(in the rows, 128 means zero)
One turn sends every row of this set to another row. A few are shown first. Where does it send the rows asked after them?
bami: 139,145,122,153,122,148,114,141,140,134,142,115,106,114,152,102,142,137,123,122,150,145,145,158,143,103,129,143,153,147,114,116,124
nup: 140,127,110,135,105,134,105,122,109,139,117,139,135,132,120,124,128,117,118,128,125,165,121,126,133,143,116,117,151,133,110,135,130
zafeg: 111,133,137,147,156,135,126,133,141,127,128,140,129,139,131,109,118,135,156,128,146,124,129,137,154,116,155,122,142,161,112,107,134
Nama: 145,148,122,147,123,123,159,145,128,151,139,105,128,148,127,116,135,143,132,129,109,142,122,149,117,124,158,122,100,130,128,103,128
nefad: 139,147,108,137,140,111,102,124,148,139,129,125,118,130,135,156,117,139,130,121,140,146,122,136,119,121,142,129,138,137,109,102,175
rek: 153,143,109,145,120,114,118,118,130,122,134,86,117,134,130,107,126,127,114,138,125,147,126,157,123,134,157,134,152,117,106,115,103
til: 135,150,166,135,117,119,142,126,134,147,122,104,131,132,123,102,116,124,122,119,132,133,126,137,144,130,123,128,118,151,110,86,108
Dap: 139,140,116,133,148,149,110,122,151,102,109,121,122,141,137,125,117,127,120,115,132,139,124,134,110,127,134,132,129,144,148,137,108
mevas: 133,143,127,118,112,121,141,124,144,135,121,129,130,131,142,135,97,117,135,123,114,139,118,126,132,129,172,123,125,141,159,125,129
zul: 134,130,127,134,104,119,130,125,126,160,145,138,121,113,146,117,111,132,118,134,124,144,123,134,165,114,166,126,129,166,124,94,129
Keb: 137,148,141,143,137,123,111,139,123,107,127,121,125,124,129,109,120,130,111,124,129,156,125,134,130,127,108,125,136,138,128,75,159
Zis: 125,146,122,141,131,119,115,128,128,117,155,123,126,135,127,136,123,144,160,138,136,123,115,164,129,114,175,139,147,129,139,118,134
temi: 142,123,123,148,112,152,115,146,144,144,136,100,110,144,117,116,130,131,115,136,137,130,121,149,128,100,115,129,129,133,113,154,117
gino: 139,131,114,148,131,117,122,126,134,130,108,117,114,122,123,101,125,131,110,126,125,137,132,129,153,147,154,129,126,135,84,116,102
mit: 128,158,126,140,126,110,128,134,125,113,140,121,127,129,124,133,109,150,132,126,112,141,103,139,115,136,123,145,125,118,152,103,153
nog: 138,134,118,138,149,111,162,127,142,137,119,102,119,133,134,105,114,137,131,128,132,127,124,143,132,132,150,138,142,126,111,139,102
furik: 132,126,146,137,140,131,135,120,110,149,121,131,121,128,131,140,128,126,129,123,124,156,128,131,136,116,111,135,140,144,105,152,121
zizep: 139,127,112,143,113,127,119,121,107,161,141,112,111,131,126,118,124,132,141,127,114,167,109,146,113,109,123,133,150,127,124,147,133
Sifi: 132,141,102,150,115,143,112,115,135,159,145,118,116,116,130,139,119,138,140,146,128,116,138,123,130,135,115,151,111,155,106,112,128
zir: 155,115,125,127,89,145,99,137,125,130,138,116,130,123,113,141,135,125,119,125,137,152,133,137,124,135,137,135,121,162,140,127,149
Popu: 135,138,138,142,113,162,112,128,142,139,119,115,120,128,119,130,121,129,110,134,135,115,118,142,123,127,123,129,130,137,108,160,109
tuga: 145,123,109,149,112,163,113,130,131,148,136,122,130,132,117,113,128,136,98,154,141,125,111,144,125,122,130,118,131,136,111,146,116
bab: 133,133,126,131,129,121,70,124,131,100,127,125,124,128,113,112,120,120,138,128,143,135,120,137,147,126,157,128,132,139,127,98,136
fedem: 140,156,132,113,138,128,139,135,123,108,134,105,129,124,127,134,114,146,138,120,125,110,116,154,142,136,158,125,132,125,146,104,138
lupeg: 119,133,103,165,104,129,121,115,139,138,147,143,129,122,121,117,127,145,120,138,135,132,106,125,147,122,150,147,122,130,136,127,101
mugo: 134,108,153,134,111,150,128,125,133,156,132,121,133,118,119,117,120,126,128,126,148,143,127,124,136,122,125,135,126,183,132,126,140
kegu: 121,145,129,156,135,108,122,107,154,145,128,130,130,136,126,153,114,125,132,130,142,147,111,124,114,110,148,119,141,127,121,99,158
dono: 121,146,124,147,137,139,140,134,127,131,141,122,134,141,126,115,120,148,138,130,111,122,116,130,164,132,163,110,117,147,116,83,135
Nibab: 167,157,118,107,116,126,119,132,118,133,131,106,141,118,125,110,121,136,114,129,134,133,124,149,129,159,137,133,112,130,126,99,135
Bupi: 135,121,107,139,109,123,134,128,136,135,113,121,109,129,112,138,114,131,133,124,138,111,123,141,105,116,106,123,131,147,147,108,114
Zinu: 150,135,121,155,124,152,125,121,135,139,129,110,125,114,130,129,144,103,124,150,148,135,158,133,108,110,126,120,129,128,129,105,137
rirur: 157,143,130,111,118,123,113,140,142,126,140,103,119,136,157,126,112,110,123,125,128,160,147,146,147,115,147,129,141,155,136,104,140
kevo: 133,124,136,149,92,152,139,130,134,153,149,112,133,140,124,139,127,133,143,131,126,147,121,143,106,122,147,134,135,166,147,134,139
volel: 139,150,148,132,124,130,109,127,129,116,144,88,122,126,124,102,119,122,132,127,128,133,124,140,161,116,146,119,132,130,126,74,137
muk: 114,157,144,165,138,126,148,134,121,140,143,141,130,116,136,118,122,153,129,134,120,141,119,131,140,127,128,138,127,139,117,91,155
Tur: 128,136,124,139,128,99,114,115,146,149,127,135,121,115,125,139,110,136,126,121,162,136,113,133,134,114,130,127,152,139,113,93,163

bami turns into Dap
zafeg turns into bab
Now find these:
Tur turns into nefad
fedem turns into dono
zir turns into kevo
temi turns into Popu
Sifi turns into Zinu
Nama turns into til
rek turns into nog
nup turns into zizep
mevas turns into zul
Keb turns into mit

One turn sends every row of this set to another row. A few are shown first. Where does it send the rows asked after them?
nefup: 129,62,134,131,138,140,116,103,150,88,113,160,172,166,139,124,87,143,142,102,147,155,121,151,97,120,92,84,124,98,135,150,123,93
koni: 136,63,144,136,120,133,160,121,136,106,98,174,140,174,142,125,94,151,130,104,137,156,153,146,112,116,117,63,144,105,158,156,120,108
lobim: 137,101,130,156,137,142,114,164,123,102,98,180,130,154,146,115,100,152,124,124,144,143,131,158,117,103,80,56,137,96,132,164,109,115
ditu: 138,78,142,168,138,148,115,158,147,112,118,159,118,162,133,120,88,144,126,95,159,112,122,157,111,121,90,69,127,105,124,145,119,115
Bozi: 127,102,153,114,149,116,131,111,149,122,116,164,121,155,124,115,99,136,107,101,121,112,128,123,137,123,101,76,127,108,162,167,97,89
Gavi: 148,124,128,125,135,125,103,138,145,104,121,156,116,164,142,121,103,150,127,97,152,144,123,139,155,118,87,72,151,129,144,140,111,100
Kiv: 127,70,144,140,137,108,127,132,142,137,117,158,108,168,129,118,99,143,138,102,138,191,123,126,124,119,94,81,145,101,133,158,106,115
ruteg: 148,121,138,109,135,126,161,110,135,119,116,155,125,147,138,126,109,165,137,94,160,150,113,163,120,104,89,59,137,116,134,167,129,111
fotot: 151,120,144,152,152,135,120,130,159,126,117,160,116,148,127,124,99,145,121,126,140,148,108,150,136,100,73,108,135,117,143,140,135,105
Fim: 161,112,142,146,164,130,111,123,162,111,110,144,124,156,124,126,93,133,139,108,122,123,98,156,132,117,76,81,131,80,121,145,91,128
fodim: 139,91,165,114,142,129,130,128,136,122,93,179,144,156,130,132,119,130,145,93,108,125,118,156,113,145,74,62,138,76,142,163,109,96
zunug: 131,86,148,140,144,117,129,121,168,138,99,158,110,159,133,129,91,128,131,104,156,159,124,172,128,143,104,68,141,106,107,155,123,103
bepir: 132,101,138,160,140,124,112,154,143,102,105,157,112,194,130,129,92,156,133,115,134,133,123,139,109,103,90,87,146,94,124,162,117,134
bes: 156,93,157,136,134,125,138,124,145,88,108,169,151,147,145,118,71,150,143,128,124,160,123,135,108,115,83,82,163,125,144,158,136,119
labub: 148,116,145,143,152,162,128,138,149,114,112,160,116,160,108,121,74,143,121,102,166,150,127,130,144,103,97,80,156,101,145,152,113,86
guze: 155,87,139,145,138,146,127,105,143,100,114,156,168,191,146,124,93,140,144,91,136,163,117,147,84,119,86,92,139,104,139,151,102,114
dese: 144,114,153,127,138,142,142,113,149,136,127,152,127,159,117,119,96,136,116,110,102,128,141,127,128,96,100,69,128,98,165,159,97,97
risu: 128,95,132,114,137,138,160,105,136,122,118,151,121,159,118,120,98,157,125,89,173,146,117,141,121,117,102,72,130,111,137,165,146,103
mabid: 143,115,135,123,137,133,162,107,128,132,119,152,116,168,121,123,106,152,133,98,152,163,106,139,102,100,90,84,127,117,146,160,132,122
sem: 153,97,157,136,137,138,131,118,151,93,106,158,136,172,127,121,55,129,145,113,138,144,116,130,90,126,102,77,157,130,137,147,132,108
pinit: 146,121,158,131,160,120,113,117,136,131,106,166,147,140,117,133,89,133,152,96,125,126,108,161,137,113,89,51,130,86,138,148,92,109
Tulo: 123,83,145,137,136,137,116,110,142,139,120,157,152,162,126,117,84,148,142,94,118,127,123,144,167,117,100,80,134,76,134,153,130,104
vafog: 135,88,152,124,136,98,137,113,150,100,90,162,121,172,144,132,103,153,147,114,132,131,121,165,87,109,112,61,138,120,140,148,117,96
vom: 152,86,140,139,131,142,124,118,144,92,116,156,151,146,142,103,80,146,137,114,139,140,125,133,100,132,86,56,162,141,136,145,134,94
tam: 135,92,122,125,137,134,103,126,145,96,108,157,133,161,135,115,90,142,136,117,124,139,119,140,167,118,87,74,133,67,124,158,106,109
Fezek: 148,125,158,127,136,134,144,107,154,137,115,162,126,157,141,117,105,137,112,115,109,108,129,150,138,120,90,79,135,106,144,170,105,86
Duf: 152,90,123,153,154,170,115,127,137,125,110,158,133,161,128,91,88,127,118,100,131,140,104,133,134,120,81,79,130,79,137,147,91,109
gopo: 151,92,149,135,149,130,127,105,149,83,103,164,172,161,144,135,95,152,151,106,147,152,115,162,93,118,79,78,147,95,125,167,101,97
rik: 155,75,155,166,135,135,162,110,137,127,106,163,130,166,131,120,116,153,135,113,136,136,123,146,76,120,88,73,150,117,140,154,113,92
Puvu: 122,65,160,113,141,141,122,129,145,125,109,158,142,164,122,115,107,143,144,78,102,126,121,141,108,122,89,67,135,74,151,150,120,93
Badeg: 146,101,141,148,145,137,130,128,151,148,109,147,118,150,139,106,104,148,137,106,135,182,127,166,109,103,91,46,155,105,118,152,99,97
zeg: 138,100,152,125,145,150,131,121,146,135,92,160,146,185,126,120,116,133,134,92,89,136,128,152,98,128,84,68,146,76,146,153,120,112
vimes: 136,114,133,151,159,138,114,106,120,151,102,164,147,178,121,101,105,137,127,95,114,138,105,127,128,125,83,79,146,95,143,153,101,113

zeg turns into fodim
rik turns into vafog
Now find these:
risu turns into mabid
zunug turns into Kiv
pinit turns into Tulo
Fim turns into tam
sem turns into bes
nefup turns into guze
fotot turns into Gavi
lobim turns into ditu
Fezek turns into Bozi

One turn sends every row of this set to another row. A few are shown first. Where does it send the rows asked after them?
buki: 135,129,132,135,128,99,119,125,97,113,118,116,148,95,157,137,122,167,182,131,146,138,131,105,125,115,105
sinan: 141,121,126,132,140,110,127,127,124,101,87,129,154,131,158,149,120,168,85,126,156,124,144,105,128,130,108
rine: 129,114,131,147,137,119,126,130,133,112,119,111,139,135,161,177,118,144,141,123,125,120,139,85,129,116,134
nura: 127,115,133,145,139,110,123,133,134,106,114,112,149,140,162,177,121,143,145,128,128,121,140,87,127,119,133
namu: 97,120,123,145,114,115,116,151,117,118,108,123,137,119,186,104,109,149,107,130,151,124,139,131,132,120,98
Kas: 160,110,130,150,142,124,115,135,123,116,127,96,136,150,157,146,123,147,124,134,138,120,154,155,131,125,100
Beri: 150,120,137,112,126,124,116,120,122,110,117,123,145,123,157,123,109,142,150,147,159,125,133,99,127,106,144
zovod: 135,131,125,132,126,101,119,122,99,115,117,123,140,96,156,137,121,167,180,128,145,140,127,103,126,114,104
Nuz: 156,124,123,129,137,98,122,125,118,104,110,139,154,87,152,152,122,140,141,129,166,127,140,129,129,124,130
rep: 114,122,138,144,133,99,103,124,134,113,123,120,140,125,161,169,121,142,131,117,148,135,136,169,132,115,111
Bonu: 98,120,124,146,114,115,116,151,117,117,108,122,137,118,185,105,109,151,107,129,151,124,140,132,132,120,98
Gelal: 102,119,131,148,130,141,114,121,111,120,127,117,136,124,149,114,108,157,129,137,136,120,126,120,125,109,64
ret: 141,120,123,136,138,122,130,123,122,107,93,125,140,125,157,149,117,169,80,120,151,122,142,101,130,126,109
Zegip: 156,116,116,137,138,108,109,137,132,111,114,119,137,163,158,151,126,145,128,136,141,127,145,156,128,128,93
pibo: 102,118,143,149,136,126,112,130,114,111,122,114,163,128,151,113,113,154,135,148,142,117,134,126,122,115,65
nifof: 150,120,132,110,124,124,115,120,123,111,116,128,141,125,157,125,110,142,150,146,160,127,131,98,128,106,141
Zezol: 130,125,110,121,126,109,119,138,119,115,119,112,144,112,153,156,118,147,136,155,130,112,136,124,129,127,58
Pivup: 132,122,111,127,125,121,122,133,115,121,127,103,135,105,151,155,114,148,132,149,127,110,137,121,132,122,61
zemas: 97,120,124,145,114,114,116,151,117,118,107,122,138,118,185,104,110,149,107,130,152,125,140,131,133,120,98
Sifip: 136,129,129,137,127,105,120,122,95,117,121,115,139,92,156,137,120,168,179,126,145,138,129,103,127,113,106
tekif: 123,119,138,134,137,105,127,145,110,112,124,99,146,156,167,100,116,161,114,127,152,126,131,98,130,114,115
Vofid: 150,120,133,112,125,128,117,118,121,113,119,123,139,122,156,124,107,143,148,145,158,126,130,97,127,105,143
Zed: 133,121,120,128,129,112,122,140,115,116,126,98,151,106,153,154,117,148,136,156,130,108,143,126,130,127,63
kot: 100,124,125,139,129,123,110,126,120,112,114,135,149,136,151,118,112,154,135,144,142,124,122,123,121,115,59
sut: 128,121,112,192,136,94,119,119,112,106,127,131,137,128,158,124,111,151,144,112,148,149,133,118,130,117,97
Dubu: 115,122,130,144,129,108,105,118,132,119,126,123,126,123,159,170,118,144,129,110,145,137,132,164,133,112,110
zosa: 158,114,110,143,133,129,112,127,127,122,124,113,114,154,156,152,120,147,121,125,134,127,141,149,131,122,95
riri: 126,117,125,142,136,112,123,131,136,109,113,120,139,142,160,178,120,144,142,124,127,123,135,85,127,118,130
vavu: 128,120,117,192,137,88,118,121,112,102,125,129,147,129,159,123,113,150,147,116,150,147,137,121,128,120,97
Sufor: 142,117,136,141,143,120,130,127,119,105,94,115,154,123,158,148,117,170,82,124,154,120,149,104,130,127,112
Nuka: 129,118,119,195,138,96,120,120,109,106,129,123,142,125,158,123,112,151,144,114,148,146,138,120,129,117,100
zas: 117,119,142,149,133,110,107,120,128,117,130,111,134,119,161,167,118,143,128,113,145,133,138,167,133,112,114
bim: 120,123,125,126,132,98,125,143,117,111,115,117,140,164,166,104,117,161,115,127,154,132,123,96,129,114,109
Zigir: 157,125,112,128,132,108,124,117,116,111,113,144,134,84,151,154,119,141,136,119,161,129,133,122,130,119,129
vozep: 158,120,128,137,138,112,126,121,111,111,120,126,145,77,151,149,118,142,135,121,161,123,142,125,130,120,133
vaze: 122,120,126,133,131,114,128,138,111,119,124,107,127,155,165,102,114,163,109,120,149,129,124,93,132,111,112

vozep turns into Nuz
Sifip turns into buki
nifof turns into Vofid
Now find these:
pibo turns into kot
vavu turns into sut
Sufor turns into sinan
Kas turns into Zegip
Pivup turns into Zed
riri turns into rine
vaze turns into tekif
Dubu turns into zas

